x =
[[118  86 168 135 174 112 145]
 [166 166  95  91 119  99 112]
 [184 135 128 109 147  90 157]
 [102  72 149 102 148 120 128]
 [171 133 130 118 122 107 158]
 [126 128  83 116  43 101 158]
 [155 128  85  75  89  86 101]
 [126 120 105 173  84 172 150]
 [186 128 108 116 115  80 130]
 [129 130 129 172 181 151  75]
 [110  96 129  84 153 113  94]
 [ 98 115  98 139  67 130 154]
 [ 98  75 155 154 180 133 160]
 [159 165 108 131 105 136 127]
 [104  75 141 136 185 139  84]]
x[0][0] -> 118
x[-15] -> [118, 86, 168, 135, 174, 112, 145]
x[4][2] -> 130
x[6] -> [155, 128, 85, 75, 89, 86, 101]
x[9][-7] -> 129
x[11][-3] -> 67
x[-1][3] -> 136
x[2][-6] -> 135
x[13][-7] -> 159
x[:, 1] -> [86, 166, 135, 72, 133, 128, 128, 120, 128, 130, 96, 115, 75, 165, 75]
x[-10][-4] -> 116
x[-4][6] -> 154
x[0][4] -> 174
x[-13][2] -> 128
x[2][6] -> 157
x[-7][0] -> 186
x[-12][2] -> 149
x[:, 2] -> [168, 95, 128, 149, 130, 83, 85, 105, 108, 129, 129, 98, 155, 108, 141]
x[6][1] -> 128
x[-7][2] -> 108
x[-6][2] -> 129
x[-6][5] -> 151
x[-15][1] -> 86
x[-13][-7] -> 184
x[-13][-4] -> 109
x[-15][-4] -> 135
x[6][-3] -> 89
x[-14][6] -> 112
x[-9][-1] -> 101
x[2] -> [184, 135, 128, 109, 147, 90, 157]
x[10][6] -> 94
x[8][-3] -> 115
x[-12][0] -> 102
x[4][-1] -> 158
x[7] -> [126, 120, 105, 173, 84, 172, 150]

A = array([143,  81, 183, 178, 198])
A[-5]	143
A[-4]	81
A[-1]	198

X =
[[154, 84, 77, 180, 162, 82, 186, 193, 171],
 [108, 72, 110, 114, 193, 150, 197, 160, 155],
 [197, 132, 144, 170, 133, 145, 106, 166, 164],
 [121, 99, 91, 125, 135, 101, 140, 113, 96]]
X[0, 0] -> 154
X[3, 4] -> 135
X[3, 1] -> 99
X[1, 2] -> 110
X[:, 5] -> [82, 150, 145, 101]
X[0, 1] -> 84
X[2, 7] -> 166
X[:, 4] -> [162, 193, 133, 135]
X[1, 5] -> 150
X[0, 6] -> 186
X[0, 4] -> 162
X[:, 6] -> [186, 197, 106, 140]
X[0, 7] -> 193
X[1, 7] -> 160
X[:, 3] -> [180, 114, 170, 125]
X[2, 2] -> 144
X[1, 1] -> 72

B =
[[132 140 158 178 133 128 144 178 134]
 [132 131 158 166 129 133 207 130 140]
 [138 137 131 144 177 128 144 200 129]
 [139 143 131 149 139 141 176 126 135]
 [132 143 148 178 139 128 158 200 129]
 [138 142 126 168 139 133 158 141 134]
 [138 140 148 168 133 141 207 130 140]]
Indices start at 0.
row 0 col 0 => 132
row 5 col 4 => 139
row 3 col 6 => 176
row 6 col 5 => 141
row 3 col 8 => 135
row 1 col 6 => 207
row 1 col 3 => 166
row 2 col 8 => 129
row 6 col 2 => 148
row 3 col 2 => 131
row 6 col 7 => 130
row 3 col 1 => 143
row 4 col 0 => 132
row 1 col 5 => 133
row 2 col 3 => 144
row 2 col 7 => 200
row 4 col 7 => 200
row 5 col 8 => 134
row 4 col 8 => 129
row 0 col 8 => 134
row 0 col 4 => 133

W = 202,52,225,187
W[-4] => 202
W[-1] => 187
W[-3] => 52

grid =
57,109,124,171,103,86,115,135,117,82,102,98,96,123
93,78,114,175,111,113,114,149,125,111,85,89,74,106
84,139,87,148,106,143,146,107,136,163,155,157,153,147
170,111,136,138,158,116,148,115,122,102,104,126,120,109
77,74,74,163,114,89,116,133,122,86,78,101,90,114
131,90,98,138,133,112,110,107,120,90,72,89,108,112
154,120,134,158,145,128,113,153,106,129,116,127,124,134
145,119,112,128,124,148,155,151,119,157,178,129,122,134
137,145,132,137,124,120,102,106,130,104,123,184,153,146
Indices start at 0.
row 0 col 0 => 57
row 4 col 11 => 101
row 5 col 3 => 138
row 7 col 6 => 155
row 1 col 10 => 85
row 2 col 4 => 106
row 8 col 4 => 124
row 4 col 2 => 74
row 6 col 2 => 134
row 6 col 10 => 116
row 6 col 7 => 153
row 0 col 9 => 82
row 0 col 10 => 102
row 8 col 7 => 106
row 1 col 8 => 125
row 6 col 13 => 134
row 5 col 11 => 89
row 2 col 10 => 155
row 5 col 0 => 131
row 7 col 10 => 178
row 7 col 0 => 145
row 2 col 13 => 147
row 3 col 3 => 138
row 6 col 1 => 120
row 8 col 0 => 137
row 0 col 11 => 98
row 1 col 3 => 175
row 7 col 1 => 119
row 5 col 10 => 72
row 7 col 4 => 124
row 0 col 4 => 103
row 3 col 10 => 104
row 7 col 7 => 151
row 1 col 12 => 74
row 5 col 4 => 133
